128 stands for zero in the data rows.
Here are some points:
[149 146 178  56 157 158  54 113]
[128 124 122 138 121 123 142 133]
[157 156 196  43 159 155  36 126]
[108 108 126  48 195 187  87  50]
[ 98  98  71 179 116 118 196 116]
[121 125  92 229  68  74 206 182]
[158 158 187  75 138 140  55 141]
[130 131 125 148 115 114 143 139]
[163 164 201  29 163 160  26 119]
[152 151 193  31 173 170  26 103]
[117 120  86 223  71  79 210 178]
[131 131  96 255  36  51 228 213]
[104  98  89 142 143 137 162  94]
[152 154 187  29 171 169  31 100]
[160 160 208  24 168 162  13 120]
[116 115 126  65 178 173  96  68]
[ 67  64  29 160 159 149 218  51]
[ 75  75  39 168 145 140 209  72]
[150 150 191  17 181 178  19  90]
[164 164 190 106 113 117  72 172]
[170 170 216  24 162 157   7 130]
[ 95  92  46 244  83  86 252 142]
[109 112 106 119 150 140 134  96]
[106 108  91 147 133 132 163 104]
[157 155 182  68 146 142  58 134]
[108 108  98 117 149 147 138  90]
Then 40 other points, each followed by its number:
[122 125 117 145 121 120 149 130] 0
[162 159 202  38 161 159  24 123] 1
[113 114 103 136 134 132 147 113] 2
[175 173 208  81 119 125  48 178] 3
[117 116 108 126 142 137 141 106] 4
[ 84  85  29 253  83  86 255 135] 5
[157 159 193  42 160 159  36 117] 6
[ 84  81  34 230  95  96 250 124] 7
[145 148 183  28 175 171  38  94] 8
[ 78  76  46 138 167 157 188  50] 9
[128 126 101 251  48  58 214 207] 10
[114 116  64 255  32  47 255 210] 11
[120 121 116 135 130 132 141 118] 12
[ 82  83  53 159 139 139 197  76] 13
[ 94 100  55 232  91  92 234 145] 14
[180 181 237   5 165 164   0 130] 15
[120 126  84 255  31  42 250 223] 16
[ 99  96  85 115 161 156 148  72] 17
[117 117 121  85 170 162 111  76] 18
[114 109  98 148 130 127 159 112] 19
[169 172 219  40 152 146  14 138] 20
[174 174 226  22 158 162   2 128] 21
[152 154 184  55 156 152  50 122] 22
[ 71  68  20 213 122 117 246  90] 23
[152 146 187  36 175 167  35 106] 24
[118 118 107 151 121 121 155 130] 25
[151 146 173  55 158 153  51 114] 26
[ 90  89  39 247  79  80 255 143] 27
[ 80  79  55 124 173 163 170  45] 28
[ 71  73  27 208 124 117 245  88] 29
[116 119 114 135 134 132 138 115] 30
[ 81  81  48 178 134 131 208  86] 31
[125 125 124 132 131 131 132 125] 32
[164 163 212   5 181 173   5 108] 33
[178 175 221  52 136 139  22 162] 34
[116 116  81 246  59  66 226 186] 35
[110 106  80 189 107 108 195 132] 36
[ 81  80  48 167 142 143 203  70] 37
[167 170 212  36 152 152  20 135] 38
[168 167 204  69 132 131  44 157] 39
Which three of these numbered points are nearest to each point below, looking only along the 2 directions in which the first points spread most? Their numbers follow each, nearest first.
[164 166 207  38 157 160  27 129] > 1 38 6
[164 158 211   0 185 179   0  95] > 33 21 15
[111 117  79 251  60  70 235 186] > 35 11 10
[111 113  69 247  60  69 237 175] > 35 11 14
[ 71  70  42 136 170 159 190  41] > 9 28 37
[137 140 116 236  49  61 197 213] > 10 35 16
[ 91  89  66 149 145 140 186  77] > 13 37 31
[150 148 180  42 164 161  44 108] > 24 26 6
[166 167 206  53 143 143  37 139] > 38 39 20
[171 169 217  19 166 163   7 125] > 21 15 38
[131 133 106 242  51  57 209 206] > 10 35 16
[126 127  82 255  32  43 244 220] > 16 11 10
[173 173 191 144  81  90  93 205] > 3 39 32
[156 158 204  27 167 166  21 110] > 1 6 24
[132 130 104 242  50  60 207 207] > 10 35 16
[125 127  87 255  29  45 241 222] > 16 11 10
[121 118 114 118 142 137 131 108] > 4 30 12
[117 123 107 152 121 120 153 127] > 25 0 19
[100  99  93 119 156 152 146  80] > 17 4 2
[149 147 180  25 179 174  38  94] > 8 24 6
[146 152 163 115 121 125  94 154] > 32 3 39
[150 148 184  28 176 173  36  94] > 8 24 6
[158 159 194  56 152 150  43 132] > 22 6 1
[ 76  83  42 183 134 127 214  85] > 31 37 13
[126 126 125 131 127 126 132 130] > 32 12 30
[146 143 172  58 160 155  57 111] > 26 22 6
